Rotation paths and how fast each direction turns (degrees per step)
Each turn is a multiple of 5 degrees from 10 to 175, or 0.
Each row of a path follows its step; steps can be skipped.

step 0: [-26  41  20 -26 -26  20   6   5  -9  17 -42   3   2  27  51  45 -45   5
 -16 -42 -19   4  15   4 -15   1  25  13 -32  21 -28 -23  29 -17]
step 1: [-39  54   2   7 -22 -23 -52  15  -4  11 -18   4  21   4  28 -34  -9  53
  15   4 -46  41  41   9  18   3  -8   5  -6  31  -3 -16  30 -20]
step 2: [ 13  -8  47  31   4 -20 -50  24 -17 -17 -51  25  -5  25  19   1  11   9
  25  24 -14 -14  31  12  27  34   3 -46 -20  45 -11   8   3 -10]
step 3: [ -1  17  17 -16 -22 -23  21   9  24   9 -32  35 -29  26  42  47   2 -11
 -18   6  -8 -19  15 -13 -28  33  20 -22 -51  21 -30  -9  51 -24]
step 4: [-39  62  -4   5  -5   4 -18  47  12  14 -25   1 -26 -11  21   6   6  -2
  -1   1 -28  51  11  -5   3  30 -17  24   7   6 -11 -28  70 -25]
step 5: [-24   5  45  14   1  12 -41  25 -12  -4 -67  -3 -32 -18  14  30 -17   7
  38   2 -10  10  38  21  54  -1  -2 -21  26  39   5 -16  -2 -13]
step 6: [-31 -10  16 -18  -5 -40   5 -17  44  13 -17  36 -17  -8  40  55 -11  30
   6   6 -14 -11  49   1  -2  14  -3 -40 -30  46  -8  11  -1 -10]
step 7: [-31  14  -8   0  16 -22  -9  43  21  29   6  25   0   5  28  16   7  -4
 -13  23 -35  39  17  17 -15  86 -21  -9  -6   1  -2  20  30 -33]
step 8: [ -7  22  43  16 -24  20  -3  45  -8  24 -52 -14 -12   5  -2  46 -34 -42
  23   8 -23  12  16  52  30  34   9 -17  20 -18  -4  -8  13 -31]
step 9: [-30  22  26 -12 -45  -9  -5  -2  52  30 -30  -6  -2 -12   9  52 -30  21
  21 -16 -20   2  56  23   6 -21 -12 -10 -29  10 -28 -10   9  35]
step 10: [-16   2  13   7  13 -10 -57  13  25  31  -1  19  -1  -1  51   4  25  36
  -5 -14 -34  35  50  13  -5  62 -23   4  -2   4 -13  18  -2  27]
step 11: [ 20  10  54  38 -14 -10  -1  10 -27  10 -18  32 -14   4  43  23  -9  -6
   5 -10 -10   0  24  57  -1  68  24 -22  12 -17  -8  -6  -3 -38]
Speeds:
[  4  -2   9  16  -2 -13   4   4   3 -12 -10  -1   7  -6 -18   3  -4  -6
  19   5   9  -6  -2  10   8 -12  -8 -17  -8   8  -4 -10  -7   8]	110
[  8   7  -8  -1  18  -9  11   7   4   8   5  -1   1  -2   9  -7   9   7
  -2  -5 -13  18  -1   2   9 -19 -11 -15 -12 -10   2   3  10   2]	125
[ -4  -9  -8  -1  -4   8   7  12   1   9 -16   5   0   5  10  -3   2   4
  30  -6  -3  -9  -4  -6 -15  -4  -7   8   1 -11  13 -11   2   6]	80
[  4   2  -3  12   7   0 -22  11  -5  -9   1 -15   8   6   2   6   6   2
  -7   7   8   2   2   1  -8   5 -30   7   6   0  13   5   6   0]	125
[ 21  10   9   2 -16  -2 -12   1  11   6   1  -6  -9   2  -3  -7  22 -13
   1   5  -4  -8  12 -10  -1  -1   5   1  -1 -12  -7  -3   7  12]	55
